In the rows, zero is written as 128.
Named turns come first, each shown by rows before and after it. Which turns, in which order, take the first row of each pair that follows to the second? Write the first one first, as in the answered first pair.
turn lali:
[121 142 119 141 138 138 120 166  99 110 122 152 162]  ->  [133 160 131 127 141 125 129 144  79 102 140 146 149]
[137 126 141 135 127 125 140 127 143 112 126  92  95]  ->  [124 121 137 146 119 137 138 136 149 119 111 102 107]
[135 136 120 117 139 131 149 128 118 132 166 133 153]  ->  [126 136 122 130 120 131 142 115 115 139 162 125 148]
turn Bof:
[129 160 124 130 131 122 147 120  81 112 160 114 129]  ->  [121 163 124 102 110 119 132 123  88 113 160 125 140]
[130 139 120 119 155 111 118 160 134 121 115 111 117]  ->  [125 120 118 132 160 113 138 122 109 125 125 106 107]
[135 120 133 132 128 111 133  60 146 122 136  91  93]  ->  [124 134 128  84 108 112 110  71 159 133 137 112 117]
[132  83 130 149 153 123 139 115 156 123 121 131  96]  ->  [116  76 125 121 133 123 137  92 148 132 133 141 109]
turn bepaz:
[115 152 134 125  96 113 107  99 134 141 137 123 126]  ->  [108 110 107 153 150 141 149 128 120 132 121 132 133]
[ 82  99  99  85  88 153 151  89  79 144 161 157 157]  ->  [157 159 142 157 183 152 167 211 111  89 145 131 132]
[ 98  91 110 173 122 155 118 150 172 151  87 127 147]  ->  [121 143 148 160  91 132  88 165 186 144  92 108 129]
[146 102 117 168 205 151 160 176 128 108 110 138 117]  ->  [146 177 165  82  78 101  81 115 146 123 138 119  99]
turn tises:
[146 160 118 115 147 140 108 159 126 128 128 140 143]  ->  [145 155 118 111 145 138 109 156 128 131 126 138 140]
[149 143 125 108 152 105 137 120 107 108 129 129 116]  ->  [139 123 126  98 151 102 112 130 147 113 113 147 115]
[ 95  88 101 115 141 123 133 121 139 147 122 146 143]  ->  [107 109 111 169 157 129 165 132 113 141 125 125 130]
Pairs:
Between the rows of a pair lie 2 to 3 turns.
[127 105 104 132 156 142 114 185 160 125  97 144 151]  ->  [153 101 135  76 165 105  99 124 156 107 131 152 100] => lali Bof tises
[156 118 170 179 135 125 167  94 113 118 146 103  98]  ->  [123  80 160 121  89 113 114  67 169 140 136 135 104] => bepaz tises
[137 161 116  91  98 128 111 154 123 129 140 141 164]  ->  [123 117 117 157 106 132 151  95  86 142 141 119 130] => tises Bof Bof
[128 132 111 103 155 150 113 159 142 135 143 144 161]  ->  [130 153 142  96 105 126  94 121 142 136 152 122 138] => Bof bepaz
[143  86 145 103 166 126 140 112  96 127 134 141 124]  ->  [151 118 176 100 131 108  96 127 148 126 124 127 108] => tises bepaz
[ 84  92 137 133 130 120 115 151 158 145 130 157 162]  ->  [102 124 171 145  98  90 111 102 146 136 137 127 125] => bepaz Bof bepaz
[111  82 105 129 173 144 150 111 111 123 143 145 124]  ->  [151 141 133 106 188 130 136 144 120 101 162 140 116] => Bof lali bepaz
[ 96  89 103 129 119 165 141  75 100 124 123 133 139]  ->  [123 111 123 107 128 149 143  59  80 106 148 135 124] => lali lali lali
[134 146 139  75 108 103 107  78 135 137 148 128 117]  ->  [160 165 165 139 155 103 119 125 154 114 128 108  89] => Bof Bof
[155 143 116  89 173 133 141 155 116 109 152 146 144]  ->  [147 161 147  90 109  98 106  97 127 123 151 123 108] => tises Bof bepaz
[109  86 121  90  74 106 108  67 113 137 186 134  78]  ->  [156 143 143  98 123 114  77 199 183 113 156 135  90] => Bof bepaz bepaz
[163 197 123 161 123 129  89 135  99 151 119 100 140]  ->  [116 117  84 156 115 151  87 115 129 178  88 137 156] => bepaz tises
[123 144 156 179 128 111 105 119 151 115 139  95 105]  ->  [118 151 148 121 106 110  79 139 162 126 138 113 129] => Bof Bof Bof
[134 151 156 145 110 111 139  90 115 169 136  82 101]  ->  [147 152 159 163 134 111 150 113 119 157 132  78 103] => bepaz bepaz
[123  87 117  60 119 128 115 117 115 125 122 161 137]  ->  [141 120 126  84 126 126 152 105  62 117 151 148 139] => tises tises
[ 95 102 107 159 103 151 116 141 158 152  96 123 150]  ->  [143 131 164 105 132 112  88 133 179 113 124 136  92] => lali lali tises
[125 100  96  58 175 143 143 163 132 121 155 177 168]  ->  [147 114 109 110 203 142 184 148  94 104 172 152 139] => Bof tises Bof
[124 115 144  97 162 123 111 151 153 124 112 139 119]  ->  [131 152 152  80 121 117 109 139 125 136 130 131 130] => tises bepaz Bof
[125  96 153 137 161 112 101 151 187 115  95 144 110]  ->  [114 119 151 156 103 105 138  64  92 141 130 102 116] => bepaz tises bepaz
[128 117 124 135 173 157 170 138  96 148 137 143 128]  ->  [148 156 167 143 148 122 127 143 152 138 122 121  82] => bepaz tises Bof
[120 157  80 174 116 138 140 194  98 152 100 120 165]  ->  [158 206 121 144 130 103 146 161  65 121 142 107 122] => lali lali
[ 80 115 114 141  36 127 100  82 117 176 109  98 143]  ->  [ 85  74  87 191 116 155 167  99  76 160 112 108 146] => bepaz Bof
[166 155 151 166 152 120 143 131 110 118 145 111  98]  ->  [147 117 129 161 162 131 165 116 103 123 149 124 119] => bepaz bepaz
[138 144 139 100 103 105 102 120 149 123 136 131 113]  ->  [152 146 142 127 143 110 119 155 155 114 125 131 102] => bepaz bepaz
[ 96 126  99 150  99 160 140 167 123 150 104 121 177]  ->  [120 172 137 147  77 136 108 164 139 148 108 100 157] => Bof bepaz
[139 130 146  97 120 110  73 156 195 124 109 145 111]  ->  [127 159 141 204  98 131 141 132 107 130 114  86 120] => tises lali
[152 182 176 148  93 102 137 120 119 123 161  78  94]  ->  [ 92  98  91  75  87 149 149 112 109 159 163 137 170] => Bof bepaz Bof
[118 140  99 169 123 152 150 194 121 138 108 122 173]  ->  [166 170 123  74 157 123 132 188 130 105 148 146 150] => tises tises lali
[ 97  85  96  95 128 132 125 123 164 138 111 176 139]  ->  [117 134 135 100 105 112  98 147 197 127 114 154 116] => Bof bepaz
[141 109 154 131 162 112 142 103 147 104 127 120  91]  ->  [130 118 147  79 118 109 110  91 153 120 136 126 107] => bepaz Bof
[172 181 115 159 154 142 135 145 103 102 142  99  91]  ->  [167 190 119 144 125 137  94 171 149 108 124 107 105] => bepaz Bof Bof
[159 162 140  73 132 131  95 159 154 110 154 142 125]  ->  [171 156 126  93 172 146 136 173 125  98 153 137 135] => bepaz bepaz tises
[153 177 119 121 134 134 115 187 161 144 120 126 154]  ->  [168 186 130 100 169 120 144 146 120 121 157 128 127] => bepaz bepaz lali
[144 147 129  83 151 122 111 175 155 124 124 150 140]  ->  [135 130 157 162 118 105 105 133 165 132 103 101  93] => Bof bepaz tises
[176 239 125  75 139 113 136 189  90 112 157 106 157]  ->  [178 236 135 125 155 126 130 220 121 105 127  97 147] => tises tises
